In the data rows, 128 means zero.
Here are some numbered points:
[154, 142, 89, 85, 122, 133, 122, 75, 107, 130, 149, 135, 126, 111, 95, 120, 88, 146, 112, 120, 137, 125, 109, 124] 0
[148, 164, 133, 113, 146, 139, 135, 97, 124, 143, 147, 141, 152, 72, 107, 157, 105, 161, 103, 142, 145, 179, 77, 169] 1
[119, 126, 160, 148, 99, 136, 157, 105, 161, 122, 128, 122, 149, 161, 165, 129, 117, 94, 153, 107, 122, 132, 147, 142] 2
[121, 128, 121, 128, 124, 122, 145, 143, 136, 118, 120, 121, 119, 110, 132, 158, 154, 143, 124, 127, 113, 121, 137, 145] 3
[130, 119, 155, 156, 82, 117, 162, 107, 145, 117, 113, 106, 146, 143, 151, 142, 109, 118, 147, 96, 132, 147, 137, 128] 4
[134, 199, 112, 166, 130, 151, 152, 70, 84, 99, 144, 124, 156, 57, 63, 248, 59, 204, 132, 110, 129, 213, 35, 120] 5
[66, 110, 120, 181, 61, 75, 21, 141, 154, 203, 145, 72, 78, 198, 110, 74, 181, 153, 167, 203, 22, 0, 164, 81] 6
[171, 173, 126, 127, 26, 86, 149, 71, 104, 105, 134, 5, 106, 106, 25, 181, 121, 163, 112, 90, 195, 89, 175, 113] 7
[120, 151, 112, 109, 139, 142, 135, 129, 132, 169, 124, 126, 114, 141, 135, 133, 109, 82, 144, 96, 137, 159, 109, 107] 8
[144, 152, 137, 130, 127, 140, 110, 103, 115, 148, 121, 159, 134, 97, 140, 131, 128, 147, 116, 153, 127, 152, 82, 131] 9
[137, 182, 105, 157, 162, 132, 117, 147, 146, 135, 168, 135, 96, 162, 139, 169, 104, 89, 101, 133, 105, 188, 77, 144] 10
[169, 151, 127, 130, 148, 136, 128, 121, 112, 133, 137, 149, 153, 95, 125, 145, 122, 149, 111, 162, 138, 152, 61, 147] 11
[172, 133, 111, 66, 141, 141, 135, 127, 102, 163, 124, 175, 214, 31, 124, 99, 104, 200, 105, 174, 199, 101, 101, 60] 12
[124, 146, 107, 131, 204, 149, 75, 108, 123, 141, 142, 148, 137, 131, 130, 123, 83, 71, 116, 150, 121, 159, 117, 153] 13
[64, 117, 170, 146, 244, 135, 134, 209, 88, 145, 86, 125, 124, 125, 11, 165, 133, 141, 119, 18, 163, 159, 210, 156] 14
[123, 140, 107, 144, 151, 144, 98, 113, 127, 130, 130, 139, 132, 127, 133, 135, 124, 114, 131, 135, 117, 153, 112, 137] 15
[152, 151, 181, 150, 138, 116, 113, 129, 121, 145, 146, 121, 129, 124, 106, 112, 113, 117, 107, 113, 171, 143, 96, 135] 16
[73, 168, 107, 131, 100, 138, 125, 138, 146, 140, 103, 58, 64, 101, 125, 170, 165, 127, 128, 125, 93, 118, 185, 123] 17
[138, 150, 66, 53, 119, 144, 118, 48, 128, 141, 179, 154, 115, 110, 133, 114, 122, 140, 108, 157, 108, 125, 70, 119] 18
[130, 117, 120, 105, 142, 130, 175, 128, 134, 126, 117, 127, 164, 111, 157, 103, 118, 123, 100, 144, 136, 144, 107, 143] 19
[115, 121, 123, 153, 167, 140, 120, 127, 110, 129, 117, 143, 133, 133, 93, 135, 97, 123, 126, 110, 113, 147, 129, 128] 20
Which two points above are nearest to each new point by angle, seen from the average point of the numbered points? Their numbers follow each, nearest first.
[168, 113, 147, 180, 83, 107, 153, 51, 81, 120, 112, 86, 98, 93, 78, 136, 100, 113, 128, 80, 174, 159, 137, 143] 7 4
[132, 141, 138, 118, 133, 134, 136, 122, 114, 136, 130, 121, 154, 101, 114, 129, 121, 144, 118, 137, 162, 118, 103, 117] 12 19
[153, 62, 131, 145, 199, 117, 126, 129, 55, 113, 131, 148, 142, 186, 112, 104, 99, 85, 129, 117, 123, 102, 140, 120] 20 13
[120, 81, 56, 113, 130, 119, 134, 210, 142, 108, 93, 148, 108, 158, 142, 90, 205, 170, 116, 165, 174, 99, 142, 101] 3 19
[160, 126, 91, 62, 183, 142, 115, 146, 82, 168, 114, 119, 125, 138, 106, 107, 88, 137, 122, 65, 190, 142, 153, 114] 14 8
[74, 101, 88, 123, 131, 115, 85, 99, 129, 119, 103, 165, 114, 140, 137, 124, 141, 131, 144, 155, 168, 152, 114, 70] 15 6
[91, 124, 169, 142, 95, 84, 115, 127, 134, 146, 123, 95, 108, 130, 123, 136, 169, 151, 136, 131, 89, 70, 147, 128] 6 3
[58, 124, 211, 161, 66, 131, 210, 87, 191, 139, 132, 92, 165, 150, 174, 116, 110, 67, 191, 51, 111, 149, 137, 148] 2 4
[136, 137, 129, 134, 127, 136, 133, 112, 117, 125, 130, 135, 142, 102, 118, 142, 121, 141, 121, 130, 139, 144, 104, 131] 11 1
[134, 142, 152, 142, 102, 118, 147, 125, 132, 152, 131, 94, 96, 152, 142, 140, 170, 98, 128, 158, 128, 71, 110, 95] 6 17
[170, 114, 116, 112, 142, 123, 95, 161, 122, 106, 87, 142, 94, 107, 179, 113, 191, 117, 100, 163, 89, 116, 142, 124] 3 15
[143, 120, 100, 127, 132, 120, 117, 177, 142, 110, 106, 129, 120, 116, 157, 141, 179, 172, 104, 172, 78, 116, 133, 150] 3 6
[46, 143, 176, 146, 101, 95, 115, 101, 126, 150, 144, 102, 91, 133, 115, 145, 148, 137, 176, 94, 82, 78, 165, 123] 6 17
[157, 153, 145, 120, 127, 132, 115, 140, 110, 126, 107, 120, 88, 116, 94, 143, 100, 108, 130, 95, 154, 167, 160, 106] 14 8
[177, 179, 150, 127, 177, 120, 111, 92, 90, 163, 118, 81, 116, 101, 78, 179, 98, 114, 139, 96, 120, 145, 144, 180] 14 7
[99, 99, 178, 97, 74, 129, 84, 107, 181, 159, 136, 138, 140, 176, 158, 93, 134, 178, 144, 156, 107, 69, 179, 100] 6 2
[104, 104, 72, 129, 86, 108, 85, 187, 158, 103, 138, 139, 154, 138, 80, 115, 205, 135, 123, 156, 92, 87, 115, 137] 6 3
[23, 153, 80, 178, 153, 115, 106, 203, 122, 169, 159, 176, 173, 117, 103, 112, 206, 68, 197, 105, 4, 69, 101, 145] 6 15
[166, 122, 78, 122, 162, 129, 113, 118, 110, 86, 138, 145, 149, 144, 86, 148, 89, 118, 119, 134, 135, 142, 141, 113] 20 0
[96, 101, 122, 143, 130, 127, 127, 123, 125, 108, 130, 136, 114, 157, 148, 119, 127, 126, 133, 134, 138, 132, 126, 122] 2 4
[120, 136, 134, 128, 139, 125, 108, 121, 119, 129, 128, 117, 144, 110, 126, 118, 121, 138, 119, 115, 140, 130, 138, 132] 14 16
[101, 69, 70, 157, 107, 90, 116, 174, 131, 128, 134, 119, 104, 180, 94, 131, 83, 133, 85, 172, 104, 91, 153, 86] 6 20
[126, 126, 122, 126, 136, 121, 133, 112, 106, 129, 128, 133, 121, 134, 112, 118, 120, 106, 135, 104, 149, 132, 118, 113] 8 20
[53, 148, 178, 175, 115, 113, 107, 61, 69, 120, 94, 73, 115, 97, 159, 154, 175, 121, 168, 96, 163, 97, 119, 78] 17 4
